Read these off the table that follows. Rows and columns are numbered from 1.
1) Report the entry in row 2 and column 2.
2) Report the bottom-left entry.
3) Report the top-left entry.
4) Report the entry at row 1, column 2.
5) Report the entry directly above the largest entry.
6) Report the entry just right of the centre entry.
7) Report the top entry of the column that holds the largest entry.
8) Report the entry in the bottom-right corner.
109	134	131	117	134	121	108	130	130
123	123	132	121	110	124	139	137	146
139	130	138	144	141	153	132	116	108
130	126	130	132	137	127	129	142	145
125	118	129	117	140	140	130	153	115
127	130	127	126	128	124	122	126	130
121	140	119	129	126	119	119	132	138
129	127	116	113	135	102	105	140	119
133	119	125	125	155	142	125	129	131
123	137	130	129	123	125	127	135	147
138	133	121	134	112	116	121	102	122
1) 123
2) 138
3) 109
4) 134
5) 135
6) 124
7) 134
8) 122

[[136 155 127 158]
 [125 117 132 112]
 [122 127 119 141]
 [134 121 133 126]
 [114 138 124 138]]
Which number is the largest entry in the last column?
Answer: 158
Which number is the entry directly above 126?
Answer: 141
The entry directly above 133 is 119
The entry just right of 121 is 133
Which number is the 1st entry, reading row by row?
Answer: 136
The bottom-left entry is 114
The bottom-right entry is 138
The entry directly above 122: 125

Read these off the row that follows.
1) Report the 3rd-last entry.
2) Report the 3rd smallest entry.
3) Report the fifth entry.
[131 152 140 135 141 138]
1) 135
2) 138
3) 141
